128 stands for zero in the data rows.
Each row has a hidden score. How much does it go up from the first row of each pair to the second? 20 means little or no change, 40 a big rise and 0 a big fall. The score is a weighted sum of the row's numbers plus the product of two more (or one squared), each taken from its middle value.
95,160,142,83,200,173,152,123,113,88,150,202,130,145,126,197
134,136,118,126,158,106,117,122,106,93,128,149,65,125,200,126 ~ 14
71,111,78,142,119,161,112,112,105,187,38,67,122,138,90,109
129,125,133,122,144,113,139,128,100,145,137,94,105,153,126,153 ~ 21
117,137,116,127,150,128,145,105,137,146,118,144,148,125,89,146
144,106,148,149,158,160,125,109,152,134,131,119,115,112,99,134 ~ 19
115,157,106,58,146,135,191,106,145,101,142,179,83,135,133,168
105,120,83,121,89,134,120,121,135,161,114,146,178,125,102,117 ~ 28
37,95,73,112,105,168,158,103,128,150,36,120,167,104,112,125
139,109,153,141,153,106,137,107,141,90,156,152,135,133,134,161 ~ 20
115,133,95,128,95,143,125,114,128,140,102,152,136,89,127,112
114,148,130,122,83,145,161,147,166,149,135,157,129,126,155,126 ~ 23
131,115,159,155,147,124,103,116,125,132,123,123,106,143,137,123
145,101,150,152,123,89,123,113,141,117,121,75,146,117,98,64 ~ 26
106,120,146,139,100,163,106,110,123,160,81,100,142,132,92,108
146,118,130,116,185,130,176,115,110,113,134,140,148,136,141,178 ~ 20
72,153,142,110,162,113,159,109,136,146,118,170,85,159,173,130
181,83,170,108,182,121,212,123,95,92,252,142,113,129,212,201 ~ 20
114,91,126,179,127,157,129,154,115,152,107,96,149,73,156,121
104,102,135,144,108,135,129,126,122,167,73,84,122,106,129,98 ~ 20
153,131,117,122,121,119,128,152,157,110,149,119,177,128,80,125
155,108,158,156,105,157,118,149,107,111,146,117,129,88,172,77 ~ 23
85,115,121,105,166,131,158,125,117,79,140,105,114,118,121,166
117,128,131,179,86,112,75,119,151,113,126,152,122,124,137,92 ~ 15
155,130,154,122,135,100,131,152,108,91,154,129,101,150,163,137
116,117,143,138,181,149,199,95,112,115,150,118,86,97,130,161 ~ 17
117,155,180,143,158,99,97,93,111,106,144,137,117,177,134,158
124,108,130,134,137,112,164,101,98,113,127,117,104,124,123,132 ~ 15
114,49,88,121,90,128,197,187,173,150,154,146,152,71,174,149
181,102,141,164,90,134,172,175,130,125,167,133,152,54,139,100 ~ 28
85,88,134,132,154,152,159,93,100,109,119,136,110,127,140,164
116,147,191,164,167,121,117,111,108,108,137,140,111,155,108,141 ~ 20
80,167,127,102,137,121,120,91,161,121,80,142,121,143,105,102
110,180,153,108,133,111,149,121,136,89,165,177,69,141,168,143 ~ 18
164,147,168,213,141,111,125,105,156,118,163,152,161,102,118,146
87,86,114,126,121,107,97,115,126,170,63,94,167,108,108,154 ~ 21
117,167,117,73,98,142,120,145,148,98,136,135,138,127,89,122
190,152,92,117,108,131,144,160,155,95,157,124,129,131,126,133 ~ 21
165,141,122,113,129,122,112,129,92,109,136,86,94,159,115,156
147,82,159,130,127,96,150,135,114,114,146,99,111,129,177,111 ~ 11
129,103,147,144,180,118,140,109,104,109,124,110,89,123,140,150
95,116,141,129,160,115,123,87,157,106,158,145,156,118,131,143 ~ 25
110,137,135,141,126,120,88,146,125,112,115,159,98,144,167,115
205,150,115,101,145,76,107,159,114,84,171,147,122,172,137,163 ~ 23
114,159,50,67,73,139,101,146,174,186,97,158,154,122,134,101
157,119,178,163,101,143,143,155,138,135,120,105,142,115,125,94 ~ 20
151,112,89,87,83,141,142,137,173,167,158,150,152,80,136,122
145,165,116,102,136,142,63,116,142,171,160,190,197,141,32,152 ~ 17
157,162,155,141,155,145,137,153,171,98,206,163,134,164,127,165
138,68,108,116,74,128,166,185,139,177,120,87,190,112,101,102 ~ 17
111,203,100,58,99,163,108,148,137,106,128,143,136,160,87,136
126,76,126,151,110,90,134,105,142,130,88,61,99,102,147,79 ~ 16
157,125,127,138,123,163,68,137,124,168,167,150,150,130,116,139
139,183,149,84,89,130,87,127,122,128,124,149,125,156,122,127 ~ 14
114,203,76,108,147,148,96,114,95,140,129,151,137,175,85,149
152,94,88,87,99,146,131,182,159,204,114,125,142,115,113,133 ~ 25
69,176,100,83,174,127,87,69,88,117,139,176,96,146,139,165
139,145,155,93,126,140,93,99,100,126,125,123,129,172,110,129 ~ 17
69,103,112,103,163,131,168,121,127,148,87,109,99,134,128,143
160,165,194,148,132,119,110,106,122,103,163,153,86,155,161,133 ~ 1
97,83,111,152,101,165,154,129,124,168,31,60,128,86,117,68
127,130,112,181,107,153,145,154,135,146,126,117,132,93,159,125 ~ 24
173,155,149,114,72,138,120,144,194,133,179,172,133,147,102,84
109,127,141,143,127,150,108,85,129,159,94,81,185,143,67,136 ~ 3
92,154,121,131,160,118,88,113,125,133,145,146,129,123,112,167
83,132,107,115,121,120,146,102,114,141,96,122,123,129,83,125 ~ 15
142,177,144,83,132,142,124,132,133,105,180,177,161,142,103,159
155,118,143,118,160,125,141,145,45,117,161,89,116,149,114,177 ~ 28
111,148,120,150,106,121,131,139,107,161,89,121,166,112,72,137
108,153,184,158,135,99,121,77,153,72,189,163,126,110,155,141 ~ 31
146,161,98,76,166,125,161,192,134,61,191,145,154,119,110,184
105,130,118,129,164,126,126,108,107,102,170,157,119,123,180,200 ~ 15
76,71,141,158,120,163,118,93,119,157,37,88,142,123,117,71
165,145,126,88,61,129,115,127,161,175,118,126,178,104,56,54 ~ 38
140,60,145,196,80,133,127,144,114,152,82,102,121,85,182,72
170,113,108,108,79,122,137,172,154,147,132,126,156,125,101,85 ~ 26
129,80,160,155,122,143,113,133,135,157,69,80,161,114,113,83
192,53,102,126,77,128,175,202,153,171,148,93,167,91,108,104 ~ 24
146,90,125,183,131,172,182,142,120,163,133,106,142,67,172,134
135,69,101,124,84,142,187,157,143,158,96,87,175,74,122,83 ~ 22
117,143,95,69,107,106,92,156,154,160,130,138,165,138,77,126
93,155,135,137,180,122,110,107,111,92,166,176,68,139,181,161 ~ 15
71,167,59,40,154,123,165,103,90,87,136,167,90,158,123,189
119,96,151,158,178,125,158,123,114,116,124,96,113,134,161,124 ~ 9
144,187,146,97,114,121,101,116,151,109,153,172,120,154,134,144
103,163,92,68,135,155,133,132,168,138,128,168,159,146,96,152 ~ 27
128,119,149,160,112,126,99,149,143,129,91,124,121,115,121,109
70,45,129,172,149,144,140,118,134,142,78,97,116,73,161,110 ~ 20
118,131,101,152,123,153,121,138,139,157,108,114,120,87,103,108
185,87,126,152,112,157,189,195,149,150,131,95,146,109,131,106 ~ 24
156,92,103,102,110,115,134,150,173,147,108,109,172,132,85,110
111,174,117,72,136,124,119,134,104,105,134,139,109,155,120,170 ~ 29
127,174,152,110,123,102,73,148,119,98,117,134,96,139,165,97
129,125,134,125,99,154,95,171,147,158,92,108,96,139,150,59 ~ 21
160,148,147,131,118,165,86,147,143,150,130,134,170,144,98,127
120,158,156,163,165,149,91,90,120,140,142,156,123,150,161,172 ~ 18
129,121,154,145,139,159,95,138,163,131,141,107,126,102,110,117
93,153,99,103,146,159,96,104,123,148,118,154,106,148,132,166 ~ 25
54,182,147,86,140,148,67,63,93,136,140,199,93,156,133,150
170,89,97,147,93,115,126,180,142,140,117,82,102,107,131,91 ~ 22
151,130,125,143,136,159,158,136,133,126,159,114,148,103,137,184
108,128,154,136,175,95,137,119,148,131,123,137,106,151,141,141 ~ 29
97,166,73,106,91,156,83,119,111,142,109,118,137,110,94,80
164,157,150,120,107,137,94,144,158,155,119,87,139,146,122,99 ~ 17
96,132,159,110,145,130,126,90,115,104,114,131,124,166,101,149
111,136,112,115,140,159,124,145,104,100,140,148,160,139,117,169 ~ 20
148,90,112,155,119,143,166,167,112,90,122,106,101,100,172,127
96,153,119,94,178,143,139,104,124,120,136,166,128,135,146,195 ~ 26
150,143,122,142,83,95,123,152,128,130,106,119,130,121,125,103
149,130,121,107,112,128,152,153,141,102,154,129,146,123,121,128 ~ 25
141,93,94,101,123,121,157,143,168,141,111,112,154,108,122,122
111,159,113,118,149,138,139,115,109,132,147,163,98,125,173,163 ~ 17
116,195,72,56,107,141,127,128,127,131,101,179,125,164,111,136
160,101,141,151,127,119,134,139,129,116,150,113,103,115,142,91 ~ 21
104,129,121,162,160,122,127,102,123,116,129,163,109,130,176,150
80,92,112,81,117,152,174,134,120,129,119,134,169,122,101,137 ~ 24
135,115,100,120,62,107,113,144,141,177,73,111,151,118,137,76
146,133,144,157,117,124,89,126,94,136,118,137,121,136,153,94 ~ 20
140,177,164,150,132,140,92,115,123,149,153,156,150,132,73,113
113,129,145,125,116,137,92,108,113,125,93,137,118,117,171,140 ~ 10
163,170,136,123,152,92,98,112,126,122,165,153,113,170,110,142
135,108,135,139,133,190,141,130,107,164,147,114,150,125,95,164 ~ 22
176,135,160,102,160,107,153,128,86,114,164,131,110,134,131,148
138,136,146,100,70,152,108,114,141,119,115,138,117,140,133,96 ~ 24
137,141,148,136,112,151,115,106,123,152,136,114,152,115,99,113
115,134,146,125,143,129,165,102,115,112,137,151,109,144,148,135 ~ 14
82,103,70,81,119,143,160,107,153,129,99,87,126,103,93,129
130,141,74,133,111,150,106,138,133,170,112,103,159,114,96,149 ~ 19
106,118,103,92,154,109,183,164,140,104,138,158,83,120,175,172
127,124,133,121,137,88,113,136,88,91,138,134,80,143,205,132 ~ 5
94,176,129,95,204,130,144,101,114,131,176,178,113,161,145,194
130,133,119,97,194,131,140,131,98,134,162,143,132,139,143,207 ~ 26
153,81,134,160,60,67,151,149,127,163,100,96,168,95,145,65
79,133,110,106,149,122,152,74,143,139,108,154,119,137,154,138 ~ 19
124,102,164,178,101,149,116,75,141,181,63,69,115,112,116,63
114,137,140,114,94,106,112,123,140,119,111,116,156,135,93,121 ~ 15
126,94,106,173,122,123,131,120,135,111,158,109,116,104,141,118
117,154,103,160,120,154,99,116,127,175,66,127,154,131,73,125 ~ 13
133,121,129,156,125,162,115,122,159,132,138,97,121,129,112,113
161,172,178,152,153,147,126,150,172,63,195,188,141,141,150,154 ~ 21
120,114,26,52,89,129,113,152,149,189,94,102,159,122,65,129
100,121,128,133,142,119,121,94,145,127,109,121,141,131,133,151 ~ 12
75,179,79,47,128,106,124,129,83,71,142,158,38,142,159,155
145,111,143,139,137,172,123,140,181,142,147,123,153,101,143,127 ~ 5
170,133,227,127,152,108,100,118,131,90,162,119,144,178,104,144
139,132,142,170,182,132,115,90,118,94,171,148,117,131,157,155 ~ 23
145,99,115,100,61,125,158,215,164,167,110,94,175,107,130,91
120,105,174,181,122,113,117,131,93,95,148,135,124,97,168,133 ~ 14
183,101,107,135,109,143,163,186,184,158,119,108,150,106,119,105
104,122,184,124,194,112,159,124,119,23,214,170,101,119,227,183 ~ 18
133,164,145,145,104,111,93,128,137,129,131,149,134,148,137,99
82,149,130,137,156,90,145,72,105,105,128,156,95,155,161,177 ~ 22
100,116,155,147,150,132,140,106,123,118,131,131,156,118,108,116
96,133,145,139,213,131,111,85,118,111,130,144,160,145,96,190 ~ 19
188,203,181,133,105,132,91,137,153,69,182,149,110,149,114,58
147,132,129,160,76,107,106,103,123,156,112,117,155,121,97,68 ~ 15
151,139,115,100,85,149,47,145,142,172,107,121,141,139,68,71
161,156,126,161,99,126,83,145,175,154,118,142,118,156,82,87 ~ 23
148,74,158,145,141,116,164,120,102,109,132,122,96,108,173,127
99,88,133,145,117,143,150,105,100,160,101,109,152,119,124,133 ~ 25
150,101,69,90,76,169,167,180,187,166,121,150,177,84,78,110
122,108,53,98,131,172,125,159,122,156,83,96,137,107,93,146 ~ 23
88,104,127,153,154,127,169,105,153,113,80,105,84,95,134,90
150,133,195,167,122,137,127,132,134,132,177,122,174,97,85,137 ~ 29
155,100,188,136,175,90,169,133,75,82,180,116,111,126,131,144
153,159,197,153,191,98,74,90,103,142,176,150,93,190,111,150 ~ 26
95,132,158,159,156,127,120,77,136,117,129,167,152,130,98,135
157,128,172,137,77,121,57,150,142,184,91,112,118,145,137,57 ~ 10
129,139,137,168,159,119,108,126,124,99,138,124,35,157,164,122
164,113,123,145,103,159,120,134,95,139,133,111,144,105,94,110 ~ 14
139,116,61,55,52,142,127,168,161,185,107,100,159,123,93,102
160,110,144,159,91,131,129,152,109,152,89,88,132,122,136,83 ~ 14
167,132,126,156,91,105,86,116,147,157,116,152,120,125,133,74
95,88,84,134,124,137,129,140,117,181,46,67,128,96,148,117 ~ 25
136,148,103,58,98,121,125,184,152,120,124,143,126,146,97,131
120,80,121,177,121,114,113,119,121,137,82,70,137,113,130,85 ~ 7
118,102,183,149,200,137,157,96,103,104,187,159,154,115,133,185
97,155,146,117,138,110,133,80,134,118,127,144,78,159,137,111 ~ 16
130,157,109,104,173,138,140,138,101,99,145,164,70,142,150,160
154,11,38,131,128,135,246,225,164,150,149,101,164,56,182,166 ~ 21
150,104,147,166,101,139,91,156,148,147,126,112,151,113,135,75
70,144,97,140,165,142,156,93,132,139,125,147,149,94,110,159 ~ 18
154,131,177,117,164,129,108,99,81,128,165,141,123,182,129,167
109,166,117,94,143,160,158,131,116,126,141,148,83,143,128,162 ~ 23
114,68,165,160,150,154,138,135,138,135,115,83,169,98,120,126
156,159,132,101,74,113,149,157,148,106,139,135,148,127,122,96 ~ 20
112,205,124,116,125,167,60,87,138,157,119,193,140,168,105,128
126,150,142,117,184,133,113,95,124,133,179,133,106,156,126,176 ~ 21
126,131,152,105,163,92,161,143,88,89,151,119,116,142,166,160
118,136,70,74,71,150,66,148,196,197,68,143,157,139,94,86 ~ 17
153,169,206,111,138,80,74,102,122,88,200,157,97,180,104,95
123,112,147,127,126,149,130,110,149,117,89,97,97,118,100,81 ~ 17
66,140,63,71,132,145,116,106,107,136,80,114,86,150,119,135
145,167,140,103,150,121,91,125,131,109,175,143,89,174,132,122 ~ 8
174,110,60,132,98,159,122,215,161,187,92,124,147,114,117,65
123,62,156,172,141,114,180,137,115,130,90,70,174,76,149,113 ~ 17
127,174,127,93,122,105,178,164,155,96,170,166,90,91,167,123
112,96,109,131,106,139,154,161,147,186,88,131,216,104,121,161 ~ 26
155,119,135,171,117,120,118,126,92,95,136,145,126,145,161,123
83,172,133,79,161,146,118,93,134,114,126,172,96,140,128,165 ~ 23
114,160,116,88,88,151,119,173,151,158,104,133,121,127,121,115
149,169,123,108,77,115,125,142,134,109,138,109,112,122,93,80 ~ 16
97,69,144,180,127,119,154,107,136,160,74,87,114,114,154,88
111,134,118,130,173,114,154,118,143,107,136,159,108,122,152,189 ~ 26
173,133,179,158,115,164,94,139,152,111,133,124,122,132,114,104
110,143,132,107,169,141,148,109,110,104,137,162,158,147,125,166 ~ 22
95,105,83,123,141,128,154,131,126,126,92,89,99,100,112,97
95,136,128,100,158,126,168,100,102,115,128,130,81,149,145,138 ~ 20
115,125,164,164,102,107,109,97,119,99,131,139,80,155,166,107
110,148,109,120,156,138,112,68,141,131,107,119,152,139,75,123 ~ 27
139,155,129,135,119,97,124,94,137,120,120,128,139,141,107,115
139,108,17,72,62,133,173,193,151,139,139,123,155,84,146,145 ~ 20
128,170,116,116,138,142,110,138,119,103,160,173,93,122,161,164
100,95,170,176,136,129,154,98,144,177,80,89,126,126,126,100 ~ 23
97,57,174,176,143,118,143,130,100,117,120,105,195,76,154,133
110,120,126,117,187,81,143,116,107,62,207,180,96,106,175,202 ~ 24
150,105,194,141,117,94,137,126,128,132,98,61,129,136,109,83
109,178,111,87,163,132,125,118,136,117,126,187,98,176,148,188 ~ 37
151,64,85,122,61,153,166,154,157,151,92,105,142,80,95,94
100,116,104,164,145,116,116,124,139,101,130,108,123,115,111,107 ~ 23
110,152,126,99,146,107,89,109,125,127,163,166,61,131,165,161
164,87,64,55,82,180,151,190,152,205,90,94,163,134,71,115 ~ 17
119,156,121,164,104,147,95,131,130,146,152,146,127,132,127,112
158,105,65,105,113,130,116,181,172,165,130,124,190,106,67,128 ~ 19
129,139,153,154,147,91,71,116,114,125,104,130,93,171,158,115
132,105,138,140,146,103,170,111,131,97,140,111,127,126,155,127 ~ 16
195,216,137,81,112,132,79,171,113,107,180,143,114,172,77,137
125,102,151,146,83,116,125,121,128,142,102,66,165,122,98,86 ~ 23
133,112,108,132,131,159,119,153,115,158,131,122,123,106,144,117
150,120,88,123,161,128,191,157,86,105,146,126,134,113,100,193 ~ 26
123,176,132,81,149,107,97,103,137,112,130,168,49,174,171,131
153,96,144,182,100,147,132,146,128,144,130,102,117,130,145,101 ~ 17
79,74,34,75,76,154,162,182,124,176,69,101,161,93,135,108
101,119,141,157,133,110,100,97,133,137,115,111,131,142,108,96 ~ 19
95,31,126,168,143,109,189,171,124,125,129,85,158,52,197,149
109,150,113,126,165,135,99,107,124,127,152,161,120,128,178,179 ~ 19
93,128,141,139,159,127,105,97,120,116,131,134,114,147,131,146
152,173,105,123,77,109,73,138,135,162,100,125,105,147,123,72 ~ 13
59,145,114,85,166,123,149,122,131,133,108,141,134,106,127,165
176,103,130,142,110,86,136,151,156,132,160,131,191,134,58,125 ~ 18
125,127,163,159,178,108,113,120,79,98,140,154,108,157,180,167
150,80,177,128,155,119,155,129,98,100,152,105,97,149,127,122 ~ 16
